In the data rows, zero lies at 4.5, halfway between 4 and 5.
Here are some rows, each followed by its group. Rows of different groups can look alike.
[3 6 5 4 5 3 5 5 5 2 4 3] 0
[5 3 6 5 6 7 3 4 6 3 6 3] 1
[3 3 7 0 4 9 8 1 9 6 2 4] 2
[3 5 5 4 6 5 4 3 5 5 5 4] 2
[4 5 4 4 6 6 3 4 4 4 6 5] 1
[4 4 5 4 4 4 5 5 6 4 3 5] 1
[5 2 5 4 4 5 6 5 5 4 5 3] 1
[4 5 4 4 5 5 5 5 5 5 4 5] 2
[5 2 6 5 5 7 3 3 6 3 6 2] 1
[3 4 7 4 4 5 4 5 4 5 6 9] 0
[4 5 5 3 4 4 4 4 5 3 4 4] 0
[4 4 3 5 4 4 3 6 4 5 4 5] 2
[5 3 6 4 4 5 7 6 7 4 4 3] 1
[3 6 5 3 4 4 6 5 6 5 4 5] 1
[4 5 5 5 5 4 5 4 5 5 4 4] 0
[4 4 5 4 4 5 6 5 5 5 5 4] 1
[4 4 5 4 5 5 5 4 4 4 6 4] 2
[2 9 2 3 4 4 3 2 0 9 5 8] 1
[4 4 5 4 4 5 5 5 4 5 5 5] 1
[3 6 4 2 3 3 7 5 5 6 2 5] 1
[3 4 7 0 4 9 9 0 9 7 0 3] 2
[4 7 5 4 8 3 4 6 5 7 7 9] 0
[3 5 4 4 6 5 4 4 4 5 6 5] 1
[3 4 7 1 5 9 7 0 8 6 3 4] 2
[3 4 5 4 5 5 4 4 4 4 6 6] 2
[4 5 7 4 6 4 4 5 4 6 7 8] 0
[7 3 2 7 2 4 2 7 2 4 4 5] 2
[3 4 6 3 5 6 3 4 5 5 6 7] 0
[7 4 3 7 2 3 2 7 2 3 3 6] 2
[3 4 5 5 5 6 3 2 5 3 7 4] 1
[4 4 5 4 3 6 4 4 4 5 4 5] 2
[4 5 4 4 5 5 4 3 3 5 7 4] 1
[3 6 5 2 3 2 7 5 5 6 2 6] 1
[5 4 3 6 5 4 3 6 4 5 4 5] 2
[7 7 5 5 5 3 5 3 3 6 2 5] 0
[5 3 5 6 3 1 4 3 4 0 4 1] 0
[4 4 5 4 4 5 6 5 6 4 5 5] 1
[6 3 4 5 3 4 3 5 4 3 4 6] 2
[3 3 8 0 4 9 8 1 7 6 2 5] 2
[4 5 5 4 5 5 4 5 5 5 4 5] 2
[5 3 5 4 3 4 7 6 6 4 4 3] 1
[5 3 6 4 5 6 5 4 6 3 4 4] 1
[3 6 4 2 3 2 8 6 5 7 3 5] 1
[3 6 4 4 6 6 3 3 3 5 6 5] 1
[2 8 3 3 4 5 3 3 2 7 6 7] 1
[4 4 5 5 5 4 6 5 5 5 5 4] 1
[3 6 4 4 5 4 4 5 3 6 6 5] 1
[4 5 5 4 4 4 6 5 6 5 4 4] 1
[5 8 5 4 8 3 4 6 5 6 6 7] 0
[9 3 0 9 0 0 0 9 0 2 5 6] 2
[4 3 5 5 5 7 4 5 5 4 5 4] 1
[3 6 6 3 2 1 6 4 3 7 3 7] 1
[5 2 6 6 5 7 5 4 7 3 7 2] 1
[3 6 4 5 9 6 4 5 5 5 8 3] 2
[4 3 3 5 4 0 4 5 5 0 5 0] 0
[4 4 5 5 5 4 4 5 5 3 6 4] 0
[5 4 5 6 4 4 4 5 4 4 4 6] 2
[1 9 3 3 6 7 4 6 5 7 2 5] 0
[7 1 4 8 0 3 1 6 2 2 3 5] 2
[5 1 3 7 6 0 3 4 5 0 7 0] 0
[6 3 2 6 2 4 3 7 3 4 3 6] 2
[4 8 4 4 7 3 5 6 5 5 4 7] 0
[5 4 6 4 4 4 5 3 4 5 4 5] 0
[4 5 6 4 5 6 4 5 5 4 5 5] 1
[6 2 6 6 5 7 4 4 6 3 6 2] 1
[4 4 5 5 5 5 4 4 5 4 6 4] 2
[6 3 2 6 3 4 3 7 3 3 3 5] 2
[5 4 8 3 4 6 6 2 6 4 4 5] 2
[9 6 9 7 0 4 9 0 1 9 0 6] 0
[5 3 6 4 4 5 5 4 6 5 5 5] 1
[5 3 3 6 3 4 2 7 3 4 5 5] 2
[5 3 2 6 2 4 4 7 4 4 2 5] 2
[6 2 1 7 2 5 2 7 3 5 2 5] 2
[4 5 4 4 5 4 5 4 5 5 5 5] 1
[4 4 6 3 5 5 5 5 6 4 5 4] 1
[4 5 4 4 5 4 6 5 5 5 5 5] 1
[4 4 5 3 4 6 4 4 6 5 4 5] 2
[2 5 4 3 5 5 4 5 5 4 6 4] 0
[3 5 5 4 5 4 5 5 3 5 5 5] 1
[3 6 3 5 6 5 4 6 5 5 7 4] 2
[6 4 3 5 3 4 3 5 4 4 5 5] 2
[4 5 5 4 6 4 4 4 5 5 6 4] 0
[5 4 3 4 4 6 5 4 4 5 4 4] 2
[5 3 5 5 4 4 3 5 4 5 5 5] 2
[3 9 3 4 7 3 6 7 5 6 3 6] 0
[4 6 3 8 5 4 1 6 2 4 8 5] 2
[5 5 4 4 5 4 5 4 5 4 4 5] 1
[4 3 5 4 5 5 3 4 4 4 5 5] 2
[5 3 4 6 6 2 4 3 4 1 7 0] 0
[6 5 3 6 5 4 4 6 4 4 4 5] 2
[4 5 6 4 5 6 4 4 6 6 5 7] 0
[3 8 4 4 7 3 4 7 5 5 3 7] 0
[3 4 6 4 5 5 5 4 5 4 6 5] 1
[4 5 4 4 5 5 4 6 5 5 4 5] 2
[1 6 5 2 6 6 4 5 5 6 6 7] 0
[4 4 5 5 5 6 4 4 6 4 6 5] 1
[6 0 7 6 5 6 7 6 9 1 6 2] 1
[5 3 5 4 5 5 7 5 6 5 4 3] 1
[6 4 3 7 3 4 3 7 3 4 3 5] 2
[4 5 5 3 7 6 6 4 7 5 5 5] 2
[4 4 7 2 5 8 7 2 7 5 5 4] 2
[3 5 5 4 6 6 5 3 5 5 5 5] 2
[4 5 5 4 6 6 4 4 5 5 7 4] 2
[2 6 6 4 6 6 5 3 5 5 7 5] 2
[4 5 5 4 5 4 4 5 5 4 5 4] 1
[5 5 4 3 4 6 5 5 5 5 4 4] 2
[4 7 3 3 4 3 7 5 5 7 4 6] 1
[5 4 4 4 3 6 5 5 5 5 3 5] 2
[5 4 3 5 5 6 4 5 4 4 4 4] 2
[4 5 4 4 4 5 4 4 3 5 5 5] 1
[4 5 6 4 6 5 4 5 4 5 7 4] 2
[9 7 8 6 1 3 8 1 2 9 0 7] 0
[5 3 5 4 5 5 5 5 5 5 5 5] 2
[9 2 4 8 2 0 6 2 4 0 1 0] 0
[4 3 7 0 5 9 7 1 8 6 2 4] 2
[3 5 7 4 5 6 6 2 6 5 6 5] 2
[4 9 4 4 8 4 5 7 6 6 4 7] 0
[5 2 5 5 5 5 4 4 5 4 6 3] 1
[3 5 5 3 2 3 6 5 4 6 2 6] 1
[5 6 5 4 5 5 6 5 6 5 5 4] 1
[4 6 4 4 5 4 5 4 5 5 3 3] 0
[3 6 5 3 4 4 5 5 4 5 3 5] 1
[2 5 7 4 6 5 5 3 5 4 7 4] 2
[7 3 1 7 2 4 3 8 2 3 2 6] 2
[5 3 6 5 5 5 5 5 6 3 5 4] 1
[4 4 5 3 4 4 6 5 5 5 5 5] 1
[3 4 2 5 7 3 4 5 6 0 5 0] 0
[4 6 4 5 7 2 4 5 6 2 5 3] 0
[3 5 5 3 6 6 5 3 5 5 6 4] 2
[2 8 3 3 5 5 5 6 6 4 3 2] 0
[7 2 1 8 2 3 1 8 1 3 3 5] 2
[7 7 4 6 6 3 5 4 4 6 3 4] 0
[3 5 4 4 6 5 4 3 4 5 6 4] 1
[5 6 4 5 5 5 5 4 4 5 4 3] 0
[3 4 5 4 5 6 4 4 4 4 5 5] 1
[5 3 6 4 5 4 6 5 6 4 5 5] 1
[3 7 3 4 5 5 3 3 2 6 6 6] 1
[5 3 3 6 3 4 3 5 3 4 4 5] 2
[1 8 1 2 4 4 3 3 0 8 6 7] 1
[5 2 6 3 1 7 6 2 5 4 0 5] 2
[5 2 6 5 4 5 5 4 5 5 5 3] 1
[5 3 6 4 4 5 7 5 7 3 4 3] 1
[9 1 7 8 1 0 6 0 2 2 1 0] 0
[3 5 5 3 5 3 5 5 5 2 6 4] 0
[3 6 4 4 6 5 2 3 3 7 6 6] 1
[4 4 5 4 5 6 5 4 4 5 5 4] 2
[7 2 3 7 2 2 2 6 2 3 4 5] 2
[4 3 6 3 5 5 5 2 5 5 6 3] 2
[3 5 6 4 5 5 4 4 5 4 6 4] 2
[7 4 6 5 3 1 6 3 4 2 3 2] 0
[3 4 5 4 5 6 5 4 5 4 5 5] 2
[4 4 4 4 4 6 5 5 6 5 2 5] 2
[5 3 6 5 5 6 4 4 6 3 6 3] 1
[3 6 5 4 4 4 6 5 6 5 4 5] 1
[8 4 7 6 2 3 6 2 3 6 2 4] 0
[4 3 6 5 4 5 4 4 4 4 5 5] 2
[2 5 6 2 5 6 4 5 6 6 6 8] 0
[8 7 6 6 3 4 6 2 3 8 1 6] 0
[2 8 2 3 5 5 2 2 1 8 6 7] 1
[5 4 4 5 4 5 4 5 4 5 5 6] 2
[3 6 4 3 5 5 3 5 5 4 6 5] 0
[5 3 5 4 3 7 4 4 5 5 2 6] 2
[3 6 5 5 7 4 3 5 4 4 7 5] 2
[3 7 4 3 4 4 7 5 5 5 4 6] 1
[4 3 6 4 5 5 5 2 6 4 6 4] 2
[3 4 4 5 6 6 4 4 5 4 6 3] 1
[3 8 4 5 9 3 4 7 5 6 5 7] 0
[5 4 3 5 5 5 4 5 4 5 4 4] 2
[7 5 5 6 5 3 6 3 4 5 3 3] 0
[6 2 3 6 3 4 3 6 3 4 3 5] 2
[5 3 6 3 5 7 5 2 6 5 6 3] 2
[4 4 5 4 5 4 5 6 6 4 5 4] 1
[2 9 3 4 8 4 4 7 5 5 4 5] 0
[4 5 3 6 6 4 3 5 3 5 7 5] 2
[4 4 6 4 4 5 5 3 5 4 5 4] 2
[4 5 5 4 6 2 3 5 5 2 5 3] 0
[6 3 3 8 2 3 2 7 2 3 4 6] 2
[5 4 4 5 4 5 3 4 4 4 5 5] 2
[4 5 5 4 5 5 5 5 5 5 5 5] 1
[6 3 3 7 2 3 3 5 3 4 4 5] 2
[3 5 6 4 5 4 4 5 5 5 5 5] 2
[5 3 3 6 3 4 3 6 4 4 4 5] 2
[3 6 3 4 5 5 4 5 6 4 4 2] 0
[4 5 5 4 5 3 5 5 4 5 5 5] 1
[3 6 4 6 7 5 3 5 4 5 6 4] 2
[4 6 5 4 5 4 5 4 5 4 5 4] 0
[8 2 0 7 1 5 2 8 3 4 1 7] 2
[4 4 5 4 5 4 5 4 4 5 4 4] 1
[6 3 2 7 3 4 3 7 3 4 4 5] 2
[6 4 2 6 2 3 3 6 2 4 4 5] 2
[4 5 6 4 6 4 4 3 6 5 7 4] 2
[3 6 4 3 4 2 7 5 5 6 4 6] 1
[5 2 3 6 2 5 3 5 3 4 4 4] 2
[5 4 4 5 5 4 4 6 5 4 5 5] 2
[3 4 8 2 6 7 6 2 6 5 6 4] 2
[4 5 3 5 7 5 3 6 4 5 5 4] 2
[3 5 5 3 6 6 6 4 5 5 4 5] 2
[5 6 3 4 6 3 5 4 4 4 5 2] 0
[2 6 8 2 5 5 4 5 4 6 7 9] 0
[3 6 5 2 3 2 7 5 5 5 3 6] 1
[4 5 3 5 7 5 3 4 5 5 8 4] 2
[3 7 4 2 4 4 6 4 4 6 5 6] 1
[7 2 3 6 3 4 4 5 3 4 3 5] 2
[1 9 4 1 2 1 8 5 3 9 1 8] 1
[5 2 7 5 5 5 5 5 7 3 5 4] 1
[4 3 7 4 4 6 5 2 5 4 6 4] 2
[5 6 4 5 4 3 6 4 4 5 3 4] 0
[6 2 5 3 2 8 5 4 6 5 1 5] 2
[8 3 1 8 2 3 1 7 2 4 3 6] 2
[4 4 4 5 4 4 3 4 4 5 4 5] 2
[9 4 6 7 3 3 6 2 3 6 2 4] 0
[4 3 6 4 4 5 5 4 5 4 5 4] 1
[4 4 6 5 4 2 4 4 5 1 5 3] 0
[6 4 3 4 4 5 4 5 5 4 5 4] 2
[7 3 1 8 3 3 2 7 3 4 4 5] 2
[4 5 4 5 6 5 4 3 4 5 9 3] 2
[6 2 4 5 2 6 4 4 5 5 3 4] 2
[4 5 5 4 5 5 5 4 5 5 6 4] 2
[4 4 5 4 4 3 7 5 5 5 4 4] 1
[4 4 5 4 6 6 3 3 5 5 6 4] 1
[4 4 4 4 4 5 5 5 5 5 3 5] 2
[2 9 4 3 7 3 5 7 6 3 4 5] 0
[5 3 6 4 2 6 6 2 5 5 3 5] 2
[3 4 5 4 4 5 6 5 5 5 3 4] 1
[4 3 6 2 4 8 6 3 6 6 3 4] 2
[4 5 4 5 5 5 4 4 5 3 4 4] 0
[4 5 5 2 4 1 9 7 6 6 2 4] 1
[4 4 6 4 5 5 5 4 5 4 5 5] 1
[3 5 7 2 5 6 5 2 6 4 6 4] 2
[4 5 4 5 4 4 3 5 3 4 5 6] 2
[5 4 4 5 4 5 4 4 4 4 6 5] 2
[5 4 6 4 4 5 5 6 6 4 5 4] 1
[2 7 2 3 6 5 3 2 1 7 7 6] 1
[6 5 3 6 6 3 4 4 5 4 4 2] 0
[5 1 6 5 5 7 4 3 7 3 6 1] 1
[2 6 6 4 7 5 4 4 4 5 7 4] 2
[5 3 6 6 5 0 4 3 5 0 5 2] 0
[4 4 4 5 7 5 4 4 4 4 8 3] 2
[4 5 3 6 6 4 3 6 3 5 8 5] 2
[7 3 0 9 2 3 1 8 1 3 4 5] 2
Group 2 spreads out most along one direction. Which other group's direction of most spread is closest to that one?
0
Which group is nearest to each row below, going by the distance to the centre of the group?
[4 5 5 6 5 3 3 6 4 4 5 6] >> 0
[3 4 7 0 4 9 9 1 9 8 0 5] >> 1
Which group is second nearest to each row below, going by the distance to the centre of the group?
[5 4 5 4 4 5 5 4 5 4 6 4] >> 2
[5 4 3 4 4 6 4 5 4 5 4 4] >> 1
[5 5 4 5 4 5 5 5 5 5 4 5] >> 1
[3 8 3 3 5 3 6 6 4 6 4 6] >> 1
[6 6 5 5 5 5 6 4 4 5 3 2] >> 1
Which group is second nearest to each row below, going by the average distance to the group's rows?
[6 2 2 7 2 4 2 7 3 4 3 5] >> 1
[3 6 4 4 6 3 5 5 5 3 5 3] >> 0
[5 3 2 6 3 4 3 6 3 4 3 6] >> 1
Which group is second nearest to each row below, going by the distance to the group's nearest row?
[4 5 5 4 4 4 6 5 5 5 4 5] >> 2
[4 5 5 4 5 6 4 5 5 5 3 5] >> 1
[4 2 5 5 6 8 4 4 6 3 6 3] >> 2
[3 7 4 4 6 5 3 4 4 6 5 6] >> 0
[5 3 7 5 5 5 5 5 6 4 5 4] >> 2
[5 4 4 5 5 6 5 3 4 4 5 4] >> 0
[1 8 2 2 4 4 3 3 0 9 5 8] >> 0
Which other group has its centre nearest to the centre of group 2?
1
A new table starts here, with new groups. Each row is followed by its group. Groups can overlap.
[0 1 2 4 7 5 3 9 3 6 2 5] B
[5 4 5 4 5 4 4 6 4 7 5 5] M
[4 4 4 5 4 6 4 6 5 7 6 4] Y
[6 5 4 4 2 5 5 4 4 3 5 6] J
[6 6 4 5 4 5 5 2 6 5 8 2] D
[5 5 5 4 3 6 7 2 5 4 5 5] Y
[4 5 6 5 5 2 5 3 4 4 5 5] S
[6 5 6 5 2 5 8 2 5 4 7 4] D
[5 5 4 5 4 5 7 3 5 4 5 5] S
[5 2 5 3 4 5 4 4 4 4 5 5] S
[4 4 3 4 6 5 3 7 3 5 3 6] B
[8 4 8 4 5 4 7 2 6 4 7 2] D
[3 4 3 4 4 6 5 5 5 2 2 4] J
[8 2 3 3 8 9 2 5 6 4 9 0] D
[5 3 5 5 4 4 4 6 4 5 6 5] Y
[2 6 2 5 5 6 6 5 4 2 2 8] B
[5 5 4 5 2 4 6 4 4 5 4 5] S
[6 5 6 4 5 4 5 5 4 3 4 6] M
[2 4 5 5 6 2 3 7 4 5 2 4] B
[4 3 4 4 5 4 1 7 4 5 4 3] S
[3 4 5 5 4 4 6 3 6 4 5 4] Y
[6 4 5 5 2 5 4 4 5 5 6 3] D
[5 6 5 5 4 4 6 3 4 3 4 5] M
[6 4 5 3 2 5 6 3 5 1 5 4] Y
[3 4 4 4 5 3 3 4 4 4 4 5] J
[2 7 2 6 2 5 7 3 5 2 3 6] J
[4 6 7 6 6 3 7 4 6 3 5 6] Y
[5 3 5 3 5 4 3 4 5 9 4 5] Y
[2 5 4 5 5 4 6 5 4 5 5 6] J
[3 5 4 5 5 5 6 3 5 5 4 5] J
[5 6 6 6 5 2 6 2 5 4 6 5] Y
[6 5 5 5 5 5 2 4 6 6 6 2] D
[8 4 7 3 3 4 5 2 5 3 5 3] D
[3 3 2 5 4 7 3 6 6 6 5 3] Y
[5 5 5 4 4 4 5 2 5 4 5 5] S
[2 3 1 5 6 7 2 6 5 9 4 4] J
[4 3 4 5 3 5 5 6 4 5 4 4] M
[6 3 2 3 3 8 1 7 5 7 6 2] D
[5 6 5 6 2 4 6 3 6 6 6 3] D
[2 5 5 5 7 2 4 5 4 4 4 6] B
[4 6 5 5 5 4 6 3 5 4 3 5] M
[8 5 6 4 4 3 3 4 5 5 6 2] D
[7 5 4 4 3 7 4 3 6 6 7 3] D
[1 4 1 6 5 7 3 5 5 8 4 2] J
[4 6 5 6 4 2 5 4 4 2 4 4] M
[1 5 3 6 6 4 3 7 5 8 4 5] J
[4 4 4 5 5 4 5 5 4 4 4 6] J
[6 3 5 3 3 5 4 3 3 5 6 6] Y
[2 5 5 6 5 3 7 4 5 6 3 4] M
[3 4 4 5 5 5 3 7 5 5 4 3] M
[3 7 4 5 4 4 6 3 5 4 4 6] J
[3 4 4 5 5 5 4 5 6 7 4 4] S
[3 6 4 6 6 2 5 4 4 5 3 5] J
[4 4 6 5 5 3 5 5 4 4 5 4] M
[1 5 1 7 4 6 3 6 5 7 4 3] M
[2 6 2 5 6 4 5 5 4 4 2 6] B
[6 5 4 5 2 6 5 3 6 4 7 2] D
[8 5 9 4 6 2 5 4 4 2 9 6] D
[8 4 9 3 7 3 5 4 4 3 6 4] D
[5 6 4 4 5 4 5 4 3 3 4 6] J
[6 4 5 4 4 4 4 3 4 5 3 5] S
[5 4 5 4 5 3 5 4 5 4 4 4] S
[3 6 5 6 5 4 8 3 5 5 5 6] M
[4 4 5 5 4 4 5 5 5 6 5 4] Y
[5 3 3 5 5 6 2 7 4 7 5 2] Y
[4 3 4 4 3 6 5 5 5 4 3 4] M
[5 4 5 4 4 4 5 3 5 5 4 5] S
[6 6 7 5 7 5 6 7 3 1 4 7] M
[5 5 5 4 4 4 5 3 5 2 4 5] S
[8 3 9 3 6 3 5 2 5 5 8 4] D
[4 6 4 6 3 5 7 3 4 3 5 5] Y
[3 2 4 4 3 5 4 7 3 6 4 4] J
[6 6 6 5 4 3 5 4 4 2 5 5] S
[5 5 6 5 6 3 5 5 4 5 6 6] M
[5 5 5 5 4 4 4 5 4 4 5 3] Y
[4 3 5 4 6 4 4 5 4 6 4 4] M
[7 3 5 3 4 6 2 4 5 6 6 3] D
[5 5 1 6 2 7 2 5 6 6 7 1] D
[4 8 5 6 5 3 6 2 4 5 3 6] J
[3 5 4 4 4 5 6 3 5 5 3 5] J
[2 4 3 5 4 5 5 5 4 5 3 5] J
[5 6 4 4 5 5 6 5 3 3 4 8] J
[4 5 5 4 5 4 6 5 4 5 4 5] M
[7 4 5 4 2 4 4 3 5 6 7 4] D
[1 4 1 4 9 6 3 7 4 5 1 7] B
[7 5 3 5 4 7 4 3 7 4 9 1] D
[8 4 4 3 4 6 0 4 6 5 8 1] D
[4 4 4 3 8 4 4 8 3 3 0 9] B
[3 8 4 6 4 3 7 2 5 4 3 5] M
[7 4 3 4 5 7 3 5 6 4 9 1] D
[5 5 4 4 2 6 4 4 4 3 4 6] J
[4 5 6 4 5 3 6 3 5 5 5 5] Y
[3 5 3 5 6 4 3 5 4 5 2 6] B
[5 4 3 4 1 7 6 4 5 3 4 6] M
[4 5 4 4 6 5 6 4 5 4 4 5] J
[5 5 5 4 4 5 5 3 5 4 3 5] M
[2 5 4 6 7 3 3 6 4 6 4 3] S
[4 5 6 4 5 3 5 3 4 5 5 5] S
[6 4 4 4 4 5 2 3 6 7 6 3] D
[8 3 4 3 3 7 2 4 5 6 7 3] D
[5 6 3 5 1 6 6 4 5 3 5 6] M
[3 5 4 5 6 5 6 3 5 4 4 5] J
[6 6 7 5 3 2 7 1 6 4 6 4] D
[3 5 4 5 5 4 5 3 6 4 4 5] J
[3 3 3 5 4 5 3 8 4 6 3 3] J
[4 4 5 5 5 5 5 6 5 5 4 3] S
[5 4 6 3 5 4 4 3 5 2 4 4] S
[3 6 5 6 4 3 8 3 5 5 5 4] Y
[3 5 4 5 5 5 6 4 5 4 4 4] J
[6 6 4 5 3 6 5 3 7 4 8 2] D
[6 3 6 3 5 4 3 5 4 4 5 4] S
[4 5 0 6 3 9 0 1 5 9 4 0] M
[4 4 5 4 7 3 3 6 3 6 3 5] J
[3 3 4 4 5 4 2 6 4 5 3 5] B
[5 2 4 3 5 5 1 8 3 7 4 4] M
[3 5 5 6 5 4 7 5 4 5 4 4] M
[4 6 6 5 6 2 5 4 5 6 5 5] M
[4 6 4 6 4 5 7 5 4 3 4 5] J
[2 4 2 4 7 5 2 6 4 4 1 5] B
[7 3 5 4 2 7 3 3 6 4 7 2] D
[5 4 6 5 4 2 4 5 4 4 3 3] S
[5 4 6 5 5 3 3 6 4 4 5 3] Y
[6 3 5 3 4 5 3 4 3 3 4 4] S
[7 6 5 5 3 3 3 4 5 5 6 2] D
[5 3 5 4 3 5 5 4 4 5 5 5] S
[4 7 4 6 3 4 6 2 5 5 3 6] M
[6 4 5 5 3 5 3 5 5 6 7 3] D
[5 3 5 5 5 4 3 6 4 5 4 4] S
[3 3 5 4 4 4 4 7 3 5 4 4] J
[5 3 6 3 5 4 4 4 5 4 4 4] S
[4 5 5 4 6 3 5 5 4 3 5 5] J
[5 4 6 4 4 3 4 4 4 4 4 4] S
[7 5 9 4 9 4 7 9 5 0 4 8] S
[5 3 5 4 3 6 6 3 5 5 5 5] Y
[4 5 4 4 5 6 6 3 5 2 3 5] J
[3 3 2 5 5 5 2 7 4 8 5 3] M
[4 5 5 5 5 4 6 4 6 6 5 4] Y
[2 4 4 5 4 4 6 4 5 4 4 4] M
Which group is second nearest to each row below, going by the average distance to the group's rows?
[1 5 1 5 6 6 4 5 4 5 2 7] >> J
[6 5 8 5 6 3 7 4 5 1 6 5] >> Y
[0 4 1 4 9 5 3 7 4 5 0 6] >> J
[5 5 4 3 6 4 3 4 4 3 4 6] >> J
[5 4 5 4 5 3 4 4 3 2 2 5] >> J
[6 5 2 6 2 7 4 5 6 5 6 1] >> Y
[8 5 8 3 4 2 5 1 5 4 7 4] >> S
Which group is second nearest to each row below, going by the distance to the centre of the group?
[5 4 5 4 4 4 5 4 5 3 6 3] >> S
[2 5 4 5 5 3 5 4 5 4 4 5] >> M
[7 5 3 5 4 7 3 3 7 4 8 0] >> Y
[4 4 5 5 4 4 6 6 4 7 4 5] >> Y
[0 5 1 5 6 6 5 7 4 4 2 5] >> J
[3 5 4 5 6 4 4 6 3 6 3 6] >> J
[3 5 3 5 5 5 6 5 4 4 2 5] >> M
[3 6 4 6 5 4 6 3 5 4 5 6] >> M
[6 5 5 3 3 5 4 5 3 3 4 6] >> M
[8 5 6 4 6 4 5 1 6 3 9 2] >> Y
Which other group has its centre nearest to the centre of group J?
M
Which other group has its centre nearest to the centre of group D?
Y
Which group is second nearest to each row below, going by the distance to the group's nearest row?
[5 5 3 5 3 6 3 5 6 7 6 3] >> D
Which group is nearest to each row below, going by the average distance to the group's rows?
[8 6 4 5 5 6 0 5 6 8 9 1] >> D
[4 5 5 5 6 3 5 4 4 5 4 5] >> S
[4 4 4 5 3 5 7 5 5 4 5 4] >> Y
Which other group has its centre nearest to the centre of group B?
J
Which group is nearest to each row below, going by the distance to the centre of the group?
[4 3 2 5 4 7 1 5 6 6 6 1] >> D
[4 3 4 4 2 6 7 5 5 5 4 4] >> Y
[4 6 5 5 6 3 5 4 5 5 6 4] >> Y
Which group is nearest to each row below, going by the distance to the group's nearest row?
[5 6 5 5 4 3 6 3 4 4 5 7] >> M
[3 3 5 5 5 4 4 7 4 5 4 4] >> J
